In the rows, 128 means zero.
One hidden turn or mirror swaps the rows below in pairs. Which row is each named row swapped with?
The rows were stretched afterwards, more along some directions than others.
vevor: [148 153 178 117 109 124 121  98  89 146  87  62 123 123 110 150 151 112
 132 147  77 110]
Zuzo: [152 133 160 117 171 157 117 109 132 132 145 106 106 141 112 126 142 122
 152 165  94 124]
boseb: [153 129 154 107 160 158 114 110 131 129 134 100  99 141 116 129 139 118
 159 168  98 118]
reb: [127  99 127 115 112 123 125 114 118 147 120 132 144 118 143 161 158 119
 148 145 124 106]
fuvig: [107 117 140 137 133 123 132 138 128 154 141 136 114 135 133 142 114 123
 119 119 150  87]
Befas: [127 114 139 144 134 120 127 138 132 161 145 131 114 134 126 146 115 123
 111 117 155 104]
pip: [131 122 135 106 119 104 162 123  78 135 139 119 126 125 120 116 109 132
 103 132 107  97]
boro: [113 114 142 141 130 126 126 134 120 151 134 138 112 137 135 137 118 129
 123 122 152  87]
zot: [137 103  97 113 138 158 141 120 108 148 155 128 141  92 124 152 121  98
 123 111 112 119]
Mavo: [166 134 150 105 119 126 142  94 102 126 127  91 134 143 142 134 140 139
 142 149 111 112]
Bego: [139 140 154 116 150 167 116 111 131 131 121  84  96 134 116 130 146 120
 153 154  94 112]
nim: [134 137 160 109 151 157 112 113 135 123 130  94  95 143 116 130 135 121
 151 158 104 115]
mik: [141 150 177 113 105 125 112 102  98 142  95  73 118 123 109 135 148 108
 124 138  90 112]
kufa: [121 121 148 140 131 122 137 135 122 150 130 124 116 140 126 151 121 133
 119 129 151  98]
tifi: [147 110 134 110 112 102 163 121  78 139 141 121 129 120 111 126 114 131
 113 129 129 114]
banu: [138 121 133 101 125 101 163 120  72 142 144 123 131 130 119 124 114 126
 105 133 116  98]
das: [149 146 174 107 102 132 112 102  96 137  89  64 112 122 110 135 153 119
 144 144  86 105]
Gote: [135 107 111 122 123 155 133 123 119 148 144 122 144  94 117 158 125  94
 126 109 118 126]
latot: [137 129 151 106 146 170 126 103 123 118 131  99 103 135 125 131 137 127
 148 155  95 112]
Feza: [129 107 104 108 119 160 139 118 106 144 156 123 131  89 124 147 121  97
 123 103 116 116]
vut: [123 122 131 146 140 124 130 135 128 152 145 132 119 134 135 136 129 127
 129 118 134  98]
fufu: [135 143 177 114  95 131 111  97  99 139  83  71 115 117 119 149 148 110
 131 135  95 116]
Vaf: [147 146 170 115 106 133 108  93 101 135  78  67 114 119 112 148 143 114
 137 137  87 108]
sipo: [124 116 127 102 111 101 160 121  82 138 141 121 134 117 128 110 122 136
 110 129 113 102]
Zod: [141 110 130  97 113 105 168 122  68 134 149 126 127 124 122 121 108 138
 106 134 128  94]
gam: [117 105 128 111 100 134 132 117 120 133 111 119 131 117 151 157 156 124
 144 152 119 112]
golok: [142 150 181 119 106 126 113 105  98 138  90  66 119 124 108 144 154 108
 139 153  94 120]
tas: [123 112 117 120 123 164 134 119 111 155 140 114 141  89 116 167 132  89
 132 110 109 124]
Kipo: [138 106 124 105 119 110 159 121  76 134 142 132 121 123 121 116 103 133
 107 120 118  85]
kanuf: [113 128 134 130 118 121 133 136 114 155 135 118 114 134 136 142 118 126
 126 116 154  89]
Magur: [112 122 147 136 143 118 125 137 133 151 145 134 112 142 130 133 116 129
 125 133 143  95]
Kanas: [138 112 127 104 123 107 157 126  83 141 145 128 121 131 114 115 110 137
  99 117 116  92]
bito: [130 100 108 106 124 155 133 120 114 145 152 124 128  88 119 150 114 102
 127 109 120 114]
Saku: [138 150 173 109  93 128 118 103  95 132  86  57 112 125 115 143 149 113
 141 147  90 113]
Tisaz: [130 122 144 143 141 121 125 136 129 164 147 130 123 143 123 142 124 120
 119 122 145 103]
nufe: [144 129 154 115 147 166 114  99 126 121 122  98 104 137 118 128 147 129
 165 163 101 114]
Rem: [131 117 128 110 127 102 159 120  72 139 141 129 128 122 115 121 115 134
 101 116 102  84]
Fizom: [151 149 164 113  96 133 106  96 100 140  90  66 125 115 119 150 148 109
 137 131  89 117]
keta: [132 130 145 105 159 162 118  99 130 126 133 104 105 138 121 133 141 124
 149 160  95 112]
Gaf: [145 147 175 116 102 139 113 103  89 147  86  61 117 121 109 150 151 107
 142 146  90 105]
Taba: [126 132 174 127 158 138 119 101 101 160 129 111 121 131 100 136 133 113
  93 125 117 122]
sab: [148 134 157 115 158 153 117 112 137 125 135  95 104 143 112 131 141 120
 155 165  97 118]
Voku: [173 139 151 103 112 128 138  94 100 129 122  81 135 143 144 139 139 134
 141 144 106 111]
femop: [127 106 132 105 116 127 134 112 122 131 114 128 139 121 145 160 160 117
 149 161 105 124]
davet: [116 108 134 113 106 127 124 116 125 138 114 129 128 124 147 158 155 119
 130 140 118 106]
dalum: [134 108 132 110 113 107 163 126  78 136 143 133 129 123 122 114 116 131
 102 126 117 102]
nivis: [109 122 133 133 146 127 128 138 139 153 147 132 118 134 134 133 114 132
 111 115 136  90]
Sapet: [142 109 125 114 117 106 162 123  75 139 146 124 124 121 116 119 108 138
 107 119 116  92]
Zik: [118 118 139 136 138 117 132 135 120 148 141 135 110 137 134 138 112 136
 120 125 148  88]
vure: [131 116 146 145 153 118 125 133 124 154 137 136 118 137 128 138 117 127
 124 132 148  93]
Gom: [113 103 131 110 114 120 133 115 125 133 115 133 139 121 143 158 158 117
 150 163 126 120]
vepas: [130 135 175 135 150 134 120 102 103 159 123 108 125 129 101 137 134 115
  89 119 116 124]
fet: [138 138 157 115 153 158 116 110 138 128 135 100 103 145 122 124 145 121
 147 159 101 113]
kog: [151 105 133 117 131 109 160 119  73 140 145 129 133 126 113 113 118 137
 118 137 117  92]

latot pairs with fufu
vepas pairs with Mavo
boseb pairs with Gaf
Voku pairs with Taba

